One turn moves every row onto another: examples first, then more rows asked:
Nume: -5 2 3 23 1 -23 7 11 -1 8 4 -24 -2 -3 -8 -31 -3 1 -2 22 8 7 17 -12 -20 7
 8 6 20 8 9 -8 -28 -9 -19 17 16 -8 22 33 6 -12
nik: 13 29 3 31 -14 -11 -31 21 15 13 -26 6 6 0 21 -5 8 28 9 7 0 8 8 27 -11
 -13 0 31 4 2 -6 1 -8 0 6 9 -5 -4 5 1 -29 34
dif: -7 1 8 20 3 -17 15 8 7 3 4 -22 4 -5 -10 -31 -6 6 0 20 7 2 30 -7 -23 4 8
 15 15 9 4 -13 -16 -12 -15 16 14 -12 22 34 8 -5
Fava: -28 2 -6 8 12 8 0 12 -23 22 -15 -10 3 5 -5 0 18 7 10 13 13 4 -13 -14 -15
 13 14 11 23 -10 12 8 -12 1 10 27 32 4 4 19 -43 -18
bug: 0 -8 1 5 -6 21 11 -9 0 12 -2 -1 -6 13 -10 35 16 -4 -18 -24 -3 -16 -12
 -12 13 1 -1 -14 -13 -29 16 -1 7 15 3 9 22 0 -14 2 -12 -25
febug: -1 2 21 31 15 -10 0 4 1 8 35 17 21 13 22 10 19 7 -8 19 0 -37 2 -8 -11 1
 -2 29 -8 -9 -7 -6 -4 4 21 53 -10 14 -1 15 -19 3
nef: 7 10 20 51 0 -19 -26 18 -6 8 -4 11 0 -7 -1 -26 -21 -3 -18 3 -15 -5 14 3
 9 5 -17 11 -21 3 -20 -1 -24 -12 -23 4 -2 5 -12 29 8 -1
lasal: 33 -27 21 17 17 2 -15 10 -11 7 -5 -8 -8 -10 -3 14 13 13 -2 0 6 -10 28 0
 -21 6 -27 32 -18 -4 -11 -12 30 -16 -5 12 14 20 -7 3 -20 11
Riz: -4 -3 8 29 -18 -9 2 -30 7 2 7 3 20 13 33 -21 -13 16 10 -17 17 16 -9 -7
 14 -2 -3 -2 -12 11 10 18 -8 0 11 26 -12 -2 -4 -10 -20 9
Saf: -34 -6 -7 3 15 8 7 8 -15 20 -13 -4 8 4 0 -3 12 20 10 20 12 9 -10 -16 -11
 14 7 17 19 -17 13 3 -6 -1 14 30 31 0 2 19 -41 -14
zovar: -2 -6 3 -1 -9 18 7 -16 -5 15 -4 -2 -4 15 1 31 12 -6 -12 -23 0 -12 -15
 -15 20 0 -2 -20 -5 -34 11 -3 8 14 3 15 14 -7 -13 1 -12 -26
bup: -20 -7 17 -18 12 2 -3 22 -7 17 -18 -4 2 8 -10 19 21 -3 -10 26 9 -10 2 0
 -16 3 15 21 20 -22 8 -3 -10 1 6 2 31 -2 -7 25 -31 -19
bes: 4 7 17 44 -6 -17 -21 20 -3 8 -9 9 -1 -3 2 -25 -22 -5 -21 2 -4 -1 15 -5
 10 4 -16 9 -22 6 -23 -9 -24 -6 -32 3 -9 1 -12 27 12 -3
teg: 17 -38 8 6 7 -2 1 -4 -2 20 33 13 -14 14 -4 4 2 22 0 3 5 -1 18 -28 -11 5
 -15 20 -6 -16 -1 -24 -11 4 23 27 1 14 -1 6 19 14
lesar: 4 5 10 6 -3 10 1 -7 7 5 -5 1 -4 17 18 12 20 -2 19 -16 32 18 -2 -1 -38 2
 -3 25 14 -4 -14 2 -11 19 30 11 0 32 10 -14 -20 0
bigu: 21 12 -11 3 -7 15 -3 12 -18 1 -14 -14 -7 13 -7 31 24 13 -14 -26 -7 -14
 -6 1 12 -4 2 -11 -1 -25 22 -4 7 7 -2 17 22 1 -2 16 -24 -15
kadi: 6 19 -9 22 -14 -5 -29 -12 0 13 2 5 7 0 16 13 -3 3 -25 -24 -39 -6 -4 -4
 16 11 -12 1 -25 -19 -17 5 -13 -9 12 20 -7 26 -3 -8 5 -19
gorep: 29 14 22 -5 -25 -9 21 12 6 -7 -2 13 5 9 1 26 1 22 -22 -1 10 -6 11 0 -3
 -8 10 31 -12 11 14 19 -11 21 15 13 -8 -8 -3 3 -6 -2
zesut: 15 7 -8 26 -25 7 -27 -11 -21 16 3 -9 10 -2 21 12 1 14 -21 -26 -19 18 1
 -20 13 9 -16 -11 -25 -16 -7 0 -23 9 2 21 3 29 2 11 7 -17
vuz: 7 -2 14 28 14 -23 0 1 7 10 -14 -2 5 -11 15 -2 -2 -5 5 21 2 -8 -2 31 -10
 -16 5 23 9 -6 -7 -9 16 13 23 -14 -23 7 -18 -28 -21 6
kuvi: 7 26 -4 16 -13 -5 -34 -9 0 17 -9 4 11 1 17 17 -5 -2 -22 -23 -34 -7 -4 2
 19 10 -8 6 -24 -23 -23 -2 -12 -5 6 21 -14 26 -3 -4 1 -12
bok: 14 1 1 4 1 -26 7 1 20 4 19 8 4 3 12 15 -7 9 -8 8 -5 -1 8 25 -4 -36 -1 27
 -16 -4 -16 -5 5 19 8 -31 -18 10 -14 5 -19 0
Noti: -19 -9 9 -6 18 4 -1 16 -6 16 -18 -7 9 9 -12 21 30 -4 -5 26 6 -7 -4 -2
 -25 3 14 19 20 -22 6 -4 -12 -2 7 4 31 9 -8 24 -31 -22
keded: -24 -12 -2 17 14 -12 -9 4 6 13 -5 -14 -8 2 9 -37 6 -15 9 21 7 6 9 -9 -27
 4 3 7 32 5 -25 -18 -21 -16 -14 7 9 -2 4 18 -2 -9
Vesu: -6 -5 -9 26 0 -18 18 -7 1 20 7 14 6 20 24 16 7 0 10 5 13 3 3 9 -7 -10
 -13 9 -6 -4 -33 -10 6 12 27 -17 -20 13 -31 -14 -33 -1
bokif: 9 -17 3 9 -9 -31 23 -1 4 38 -10 3 8 10 1 4 -3 10 -13 23 15 8 7 15 -4 -12
 -5 6 -7 -12 8 -13 6 12 17 -27 -18 8 -29 -7 -9 14
nokib: 12 20 15 55 -8 -7 -29 33 -13 -7 2 -1 5 -5 -2 -22 -10 -3 -5 -12 -7 -5 11
 -2 -2 14 -8 20 -8 6 -32 -5 -26 4 -4 19 -2 13 12 23 7 -11
Seno: 16 7 -2 21 -22 4 -22 -15 -18 18 -1 -8 7 1 21 10 3 23 -32 -26 -21 16 3
 -23 6 2 -24 -6 -23 -22 -7 -3 -14 15 -1 21 -4 31 -1 12 15 -6
vipa: -12 -13 12 23 10 -17 2 -4 10 15 21 10 6 -9 26 -1 -17 8 2 21 10 22 -10 0
 -4 -21 -7 8 -11 -3 3 1 2 19 12 -22 -29 0 -24 -15 -7 -9
laz: 16 13 -6 6 3 19 -2 9 -13 -2 -17 -8 -8 12 2 29 24 19 -15 -23 -5 -19 -10 8
 11 -4 -10 -5 1 -32 19 -8 16 10 0 23 23 2 -2 15 -28 -6
rap: -16 -14 -1 27 16 -15 -7 4 5 17 -2 -13 -8 0 -1 -38 10 -8 13 22 1 7 6 -10
 -29 -1 0 3 31 1 -18 -16 -22 -16 -18 7 9 -7 -2 23 5 -5
buk: 28 -19 17 19 -22 -14 11 8 3 8 -19 -5 5 10 14 -9 14 23 -3 16 41 30 -1 -17
 -18 -22 -27 8 2 -4 6 -6 -8 9 -20 -2 4 -2 -11 11 -11 3
puso: -7 -6 -12 34 17 -1 -26 12 -2 34 -3 -1 4 10 24 -3 15 25 -8 12 0 15 -1 -29
 -29 -2 -8 15 -21 -9 2 6 39 -23 -3 22 -3 5 -3 -13 -9 5
ropa: 3 20 23 57 -2 -2 -24 27 -16 -7 0 2 13 1 3 -23 -9 0 -9 -14 -3 -3 16 -9
 -11 12 -11 25 -12 6 -38 -4 -15 1 3 18 -11 18 5 20 12 -8
Biz: -8 -4 13 29 7 -19 -2 -4 21 24 14 -7 3 12 0 -17 9 17 -16 -4 -9 -21 6 -14
 -10 -22 12 20 -31 -16 23 2 22 15 -22 25 -2 -1 5 20 -19 22

puso -> febug
zovar -> keded
Now these:
Seno -> Saf
zesut -> Fava
Riz -> lesar
nef -> bug
bokif -> vipa

